[141 152 138 106 142] Out: 152

[[107 123 152 119 138]
 [103 136 107 138 153]
 [121 131 141 135 139]] Out: 131

[119 153 101 131 143] Out: 153

[148 115 143 108 102] Out: 115

[120 121 140 151 115] Out: 121

[122 144 119 132 153] Out: 144

[122 101 113 148 121] Out: 101
---
[124 157 121 141] → 124, 141

[129 146 129 132 113 150 115] → 129, 115

[[132 114 132 147 105 123 135]
 [138 108 106 141 124 153 135]
 [148 135 108 118 138 105 140]] → 132, 140

[140 150 135 104 128] → 140, 128

[[109 131 113 117 141 128]
 [105 125 131 122 118 123]
 [109 121 128 151 101 112]] → 109, 112

[155 128 125 117] → 155, 117

[[155 155 149 126]
 [109 109 145 115]] → 155, 115

[[124 136 127 113 132 142 114]
 [137 133 131 133 107 136 122]
 [116 120 132 137 121 124 116]] → 124, 116
---
Q:
[[127 128 127 129 135 115 121 132]
 [129 131 138 129 119 129 136 141]
 [131 133 138 129 140 127 125 129]
 [130 133 116 137 127 122 120 105]
 [125 132 129 124 120 141 135 124]
 [127 120 129 127 128 123 131 127]
 [127 123 118 132 132 131 128 118]]
A: 127

Q:
[[110 109 125 112 120 128 121 153]
 [131 128 114 133 116 139 125 127]
 [126 134 135 123 141 127 131 129]
 [131 123 135 128 120 121 123 134]
 [127 123 134 123 124 121 125 135]]
A: 110

Q:
[[133 128 132 124 118 127 138 115]
 [122 130 120 116 129 118 133 116]
 [137 134 120 116 124 116 138 125]
 [122 123 120 119 130 126 135 122]
 [112 122 122 125 132 134 128 122]
 [123 124 123 131 136 124 130 132]
 [128 142 134 121 130 121 128 137]
 [114 132 147 123 132 128 148 155]
 [149 143 141 123 115 122 134 132]
 [112 121 122 125 138 126 132 140]
 [136 134 123 115 122 120 132 123]]
A: 133

Q:
[[116 129 116 151 114 135 144 149 116 127 132]
 [114 126 124 133 106 131 133 150 136 129 137]
 [141 140 132 138  98 131 142 129 114 139 131]
 [148 125 147 106 150 146 118 126 144 141 138]
 [109 130 113 136 138 120 136 144 133 132 134]
 [137 123 116 119 147 128 125 116 137 127 118]
 [114 140 129 144 112 112 138 137 117 146 133]]
A: 116

Q:
[[127 118 134 132 132 120 127 133 125 122 126 124 131]
 [119 130 115 121 141 123 124 129 135 130 130 135 118]
 [129 126 127 123 123 115 134 134 127 130 120 132 132]
 [119 118 112 131 152 137 129 124 134 112 131 138 127]
 [131 130 121 124 124 138 133 126 125 131 136 120 119]
 [118 126 129 125 132 125 121 132 128 122 126 129 132]]
A: 127

Q:
[[126 126 136 120 115 137]
 [119 135 129 131 136 117]
 [142 111 116 123 128 113]
 [113 121 121 135 116 141]
 [114 129 137 131 119 121]
 [131 151 129 119 124 115]
 [116 134 115 124 122 127]
 [113 124 131 135 136 115]
 [137 111 115 133 131 124]
 [118 108 121 122 122 120]
 [122 129 119 115 130 113]
 [120 129 125 128 128 133]]
A: 126

Q:
[[113 143 126 119 142 117 136 107 111 133 144]
 [138 133 142 122 117 123 138 129 136 121 143]
 [113 139 123 122 138 120 132 106 115 133 142]
 [137 130 145 122 116 123 144 144 139 123 143]
 [111 108 130 137 138 138 135 153 120 140 117]]
A: 113

Q:
[[130 131 116 118 125 136 116 116 121 117 122 120 144 122]
 [131 130 118 119 125 136 114 116 122 120 123 123 143 121]
 [132 128 121 112 129 130 126 115 123 112 130 112 137 127]
 [137 128 130 113 133 132 133 118 128 122 130 107 133 123]
 [136 115 123 114 122 133 128 116 111 118 128 112 133 119]
 [140 127 132 113 132 135 134 118 128 127 128 107 130 119]
 [130 129 118 115 126 131 123 116 121 111 127 115 139 126]
 [140 127 128 116 129 138 130 115 127 124 126 114 127 113]
 [134 122 121 120 120 137 122 119 111 119 120 116 139 117]
 [135 128 125 126 125 139 127 114 128 120 128 122 127 111]]
A: 130

Q:
[[116 120 109 103 157 101 109 121 157 125 110 121 103 124 101 120]
 [130 125 135 129 129 126 129 131 127 132 127 132 129 130 126 130]
 [120 130 121 126 127 132 129 122 129 123 130 121 128 122 132 123]
 [109 132 114 144 120 134 147 107 125 107 148 109 143 106 131 108]
 [124 127 122 129 125 131 130 124 126 124 132 125 131 124 132 126]
 [111 121 115 153 105 134 155 106 111 104 156 109 154 103 131 110]
 [130 128 128 123 137 119 124 130 137 130 123 129 121 131 118 128]
 [121 120 121 125 129 122 127 122 128 123 127 125 126 122 122 125]
 [120 144 122 133 115 148 132 119 117 118 134 118 132 120 146 119]
 [133 134 131 130 127 130 128 130 127 129 127 128 127 131 128 128]
 [123 140 128 131 118 145 130 124 120 124 131 122 132 124 144 123]]
A: 116
---
[129 120 139 130 157] 157
[144 137 147 142 150 134 135] 135
[101 142 120 119 141 118 135] 135
[124 145 153 129 108 122] 122
[131 122 132 114 107 127] 127
[146 133 149 122 130 137] 137
[138 149 153 155 149 140 126] 126
[123 151 121 150 115 155 138] 138
[118 103 129 136 130] 130
---
[141 127 134 106 124] yields 141, 124

[[112 120 151 109 146  99 107]
 [126 149 105 140 105 100 152]
 [109 131 138 112 131 101 122]] yields 112, 122

[[144 148 122 149]
 [138 139 133 105]
 [100 111 143 145]] yields 144, 145

[118 136 133 155 138 121 121] yields 118, 121

[121 128 121 150 114 119] yields 121, 119

[103 121 122 120 133 118] yields 103, 118

[111 124 114 119 156] yields 111, 156
---
[113 145 112 155]: 112
[134 102 128 122 118 118 122]: 128
[105 112 108 138 151 106 127]: 108
[155 131 101  98 153 111 122]: 101
[117 142 113 101 131 106 121]: 113
[110 150 115 132]: 115
[122 158 143 128 122 115 156]: 143
[124 109 122 131  99 125 113]: 122
---
[[147 133 149 134 128 125 116]
 [147 143 132 135 128 117 123]
 [148 140 151 135 139 122 121]] Out: 122

[150 115 116 128 107 147] Out: 107

[[107 108 130 124 145]
 [107 114 131 119 141]
 [111 111 131 128 142]] Out: 128

[119 132 129 122 102] Out: 122

[136 152 150 135 139 130 129] Out: 130

[133 124 149 120] Out: 149

[141 106 133 128] Out: 133
---
[[137 142 123 132 129]
 [117 126 127 130 125]
 [150 131 127 125 132]] result: 125

[[126 129 130 130 129 128]
 [123 126 117 149 137 113]
 [135 131 114 146 126 107]] result: 126

[[122 132 123 120 128 123 102]
 [122 116 134 116 132 137 154]
 [129 132 133 126 144 133 127]] result: 133

[[144 148 140 132]
 [147 152 143 130]
 [118 117 134  99]] result: 134

[[117 143 135 121 122 124]
 [113 116 126 136 131 126]
 [122 156 127 122 126 125]] result: 126

[[132 125 122 104 141 138]
 [141 149 110 145 122 129]
 [130 156 111 114 135 145]] result: 135

[[132 146 121 116 122 143 139]
 [139 124 123 138 121 132 107]
 [131 145 123 116 124 143 142]] result: 143

[[113 119 141 155 157 126]
 [128 134 118 123 132 126]
 [125 128 132 119 127 122]] result: 127

[[118 136 131 119 121 130]
 [144 136 130 134 156 119]
 [138 145 126 130 104 120]] result: 104
---
[[133 124 119 130 145 130]
 [119 122 133 131 127 150]
 [119 130 138 110 145 137]] Out: 138

[[114 108 119 137 144]
 [101 122 147 119 147]
 [134 123 136 136 144]] Out: 136

[[132 131 132 129 109 116 117]
 [129 126 126 126 153 134 138]
 [129 121 127 126 149 105 117]] Out: 127

[[127 124 105 115  99 143]
 [140 123 130 133 149 121]
 [145 127 147 126 127 105]] Out: 147

[[136 101 154 120 127]
 [138 104 110 146 114]
 [129 112 154 110 138]] Out: 154

[[155 120 116 104]
 [122 114 140 131]
 [140 103 120 138]] Out: 120
